One vector is turned by the same rotation once a tick. Each row is the vector after some number of ticks, and that number follows the row.
The counts run from 0 to 575.
[ 95  92 101 151 100 103 120 102 154 137 139 127 129 107 145 160 147 125
 153  71 141 175 103 145 140 111 127 143  84 163 136 198 113 173 130 144
 131 109  93 134 113 143 104 114 119 167  83 133 142] : 383
[ 83  66 122 143  75 127 115 112 138 124 114 114 148 114 127 149 134 120
 165  72 109 145 102 139 129 120 128 136  65 141 131 164  75 180 120 112
 122 108 117 122 115 127 108 140  87 142 130 138 155] : 354
[111 135 101 116  89 110 135 113 114 101 120 126 166 113 123 143 164 108
 154  57 131 136 122 129 139 141 159 124 108 157 108 176 106 184 138 147
 163 115 123 149 114 184 104 150  82 157 110 133 167] : 27
[ 77  78 106 128 109  93 171 108 113 112  97 114 156  98 117 146 147 140
 131  75 126 132 141 152 109 111 140 132  92 149  92 152 135 171 126 142
 144 136 111 139 121 169  86 137  60 122 110 146 156] : 198
[ 91 120  98 139 101  86 154 121 143 148 109 130 152 114 103 158 165 111
 117  75 121 150  97 152 127 108  91 140  95 160  95 176 114 156 131 130
 138 108  65 145 108 122  97 125  84 141 134 106 142] : 443
[127 119 107 141 108  81 113 133 120 105 126 110 167 105  94 152 172 111
 151  89 144 130 114 129 128 153 148 128  89 156  93 175 119 156 143 129
  99  94 110 118  95 155  72 137  77 141 108 127 172] : 517
[120  83 122 133 100 123 109 115 141 102 134 101 155 103  96 148 141 119
 156  71 111 128 129 114 125 126 120 122  63 142  86 175  88 163 124 145
 126 116 122 134 121 176  76 140  79 135 101 136 168] : 512
[ 92  65 123 129  79 102 158 115 113 147  84 125 153 112 150 147 128 105
 143  75 122 155 121 163 141 128 149 153  90 140 137 158 110 188 145 109
 157  96 131 126 119 138 109 144  80 143 133 134 156] : 227
[ 92 104 134 126  87  95 141 122 128 160  86 128 157 137 129 156 157  83
 146  80 128 125 115 152 129 153 160 136  96 145 145 173  99 184 147 120
 139 105 118 143 100 146 114 157  75 151 145 117 157] : 453
[ 82 111 117 127  89 107 166 115 117 127  92 113 167 129  98 151 169 113
 131  83 113 121 101 158 124 125 123 129  94 152  99 162 103 162 130 113
 139 112  97 152 100 131 101 146  48 131 157 119 158] : 326
[ 99 133  73 132  83 104 121 114 130  98 131 139 153 120 109 158 170 117
 155  58 127 161  90 131 137 122 132 131 111 165 110 173 101 179 141 124
 132 114  79 141 117 143 119 124  92 160 130 127 149] : 174
[ 91  75 132 154  84 108 145 112 143 124 124 106 151  97 151 137 138 126
 157  95 128 153  99 152 136 117 143 150  73 153 137 177 118 169 132 115
 125  87 135 132 107 147  93 131  75 146 112 144 169] : 78
[ 94  83 136 122 102 120 129 106 132 114 116 112 156 114 133 144 132 115
 160  64 123 128 135 132 123 134 164 138  85 143 132 171  94 192 135 139
 144 124 139 150 115 188 103 160  81 142 109 140 160] : 270
[115 102  96 142 125  78 148 112 113 141 114 127 136 114 130 168 152  94
 142  86 163 159 134 153 124 148 153 126 103 160 105 176 132 148 141 145
 121  93 129 129 108 170  57 128  83 152  99 137 164] : 456
[ 84 114  84 139 112  92 127 116 124  94 118 118 152 119  92 159 158 127
 168  69 151 133 115 128 110 128 162 117 108 164 108 161 111 172 124 133
  96 135 100 138 105 159  95 136  72 143 116 145 157] : 241
[101  82 100 135 108  74 138 124 156 164 101 147 135 109 126 153 143  89
 123  71 143 174 136 149 130 124 109 145  98 146 103 162 112 162 137 147
 130  86  92 135 119 145 100 130 115 156  79 125 149] : 493
[100 100 120 120 106 101 161 103 115 141  88 114 150 114 141 161 153 112
 121  74 118 127 142 159 119 128 159 128  79 154 105 179 114 164 139 161
 163 136 119 141 111 175  85 144  88 149 109 123 143] : 264
[ 74  92  66 135 110  88 145 108 103  97  96 129 149 113 102 166 150 133
 141  65 132 145 120 145 116 120 147 123  99 149  96 149 118 170 122 131
 132 145  81 128 114 140  98 125  84 135 124 142 138] : 472
[ 85  44 103 151  91  93 135 114 122 151 106 118 135 108 140 158 127 109
 151  80 131 179 118 161 129 122 132 150  89 140 128 157 104 174 133 108
 113  95 108 116 128 116  95 124 101 143 123 133 156] : 195
[104  82 111 138  92 107 124 105 135 144 117 115 131 129 102 167 150 104
 135  71 103 146 108 150 122 114 105 130  72 142  96 189  94 161 130 132
 131 126  68 124 118 117  88 126 101 148 137 107 141] : 476
[130  92  84 141  95  79 116 124 108 152 105 140 138 124 119 176 159  76
 139  73 143 172 127 152 133 157 137 129 103 155 104 167 107 163 153 131
 134  89 107 106 115 145  79 121 110 160 124 125 157] : 488
[ 91 116  98 135  97  87 112 126 150 117 115 137 149 131  86 161 167 102
 154  53 137 139 101 121 121 129 134 133 111 154 113 165  98 193 131 125
 105 116  72 136 111 148 127 138  84 149 128 125 150] : 515
[ 82  63 141 135  99 113 150  97 145 155 103 111 130 126 133 151 140 112
 132  70 101 138 120 161 112 109 132 143  73 137 135 185 101 178 130 148
 141 132  88 140 117 140 111 135  89 146 122 115 133] : 233
[104 111 128 126  93  93 128 130 122 103 104 115 176 121  96 139 167 109
 151  77 118 104 113 127 122 145 160 130  99 146 109 160 108 180 142 121
 116 114 106 137 106 159 109 158  50 127 139 130 174] : 94
[ 67  68  99 137  85  89 160 108 121 149  81 134 145 125 140 155 138 105
 132  67 132 164 116 168 129 116 139 155 116 146 134 153 112 186 136 118
 149 110 103 146 120 135 120 131  78 150 135 136 145] : 228
[109 136  91 146 106  74 107 130 137 105 123 130 156 116  83 155 180 112
 157  65 150 137 110 124 121 135 144 121 109 160 101 160 117 165 133 128
  97 112  82 134  97 155 100 133  82 150 110 136 156] : 516
[101 101 123 121  76 109 123 127 119 136  89 120 173 110 110 152 152  93
 138  83 116 125 113 141 151 148 135 124  68 149 113 167  76 153 129 117
 146  93 137 136  94 131  86 152  81 139 136 121 173] : 177
[120 111  94 128  72  99 102 115 117 130 118 137 141 110 138 166 161 110
 145  55 121 164 106 139 151 130 149 129  88 153 112 181  99 176 144 136
 152 104  90 115 116 142 117 127 123 175 113 122 143] : 141
[107  68 107 143 102  93 120 115 112 142 108 131 134 142  96 177 152  82
 146  64 118 151 119 146 106 137 136 136  96 134 102 160 109 178 143 114
 108 130  74 107 118 128  91 129  88 145 153 114 143] : 245
[ 89 128  98 125 104 102 144 107 132 111 114 118 164 107 135 141 155 115
 157  70 153 147 122 141 133 137 157 132 107 167 123 172 108 173 133 142
 148 109 139 153 105 191  99 141  78 148  97 150 165] : 418
[106 136  85 131 112  82 162 103 111 131 103 134 143 118 112 172 174 107
 117  64 137 148 124 159 122 128 133 124 105 165  90 185 135 151 136 161
 159 123  93 148 102 163  84 130  88 155 108 120 150] : 296
[135 111 101 125  99 103 119 112 119 122 121 119 147 104 119 164 160 110
 127  69 108 146 124 140 138 129 120 118  69 154  78 193 105 148 142 159
 156 115  96 121 115 159  72 123 105 162 107 114 155] : 445
[107  82  96 139 100 104 120 107 118 141 112 133 130 143  95 181 155  87
 139  57 111 149 125 140 109 132 124 125  94 138  95 170 101 168 145 140
 127 137  71 117 124 139  87 128  92 151 143 107 140] : 361
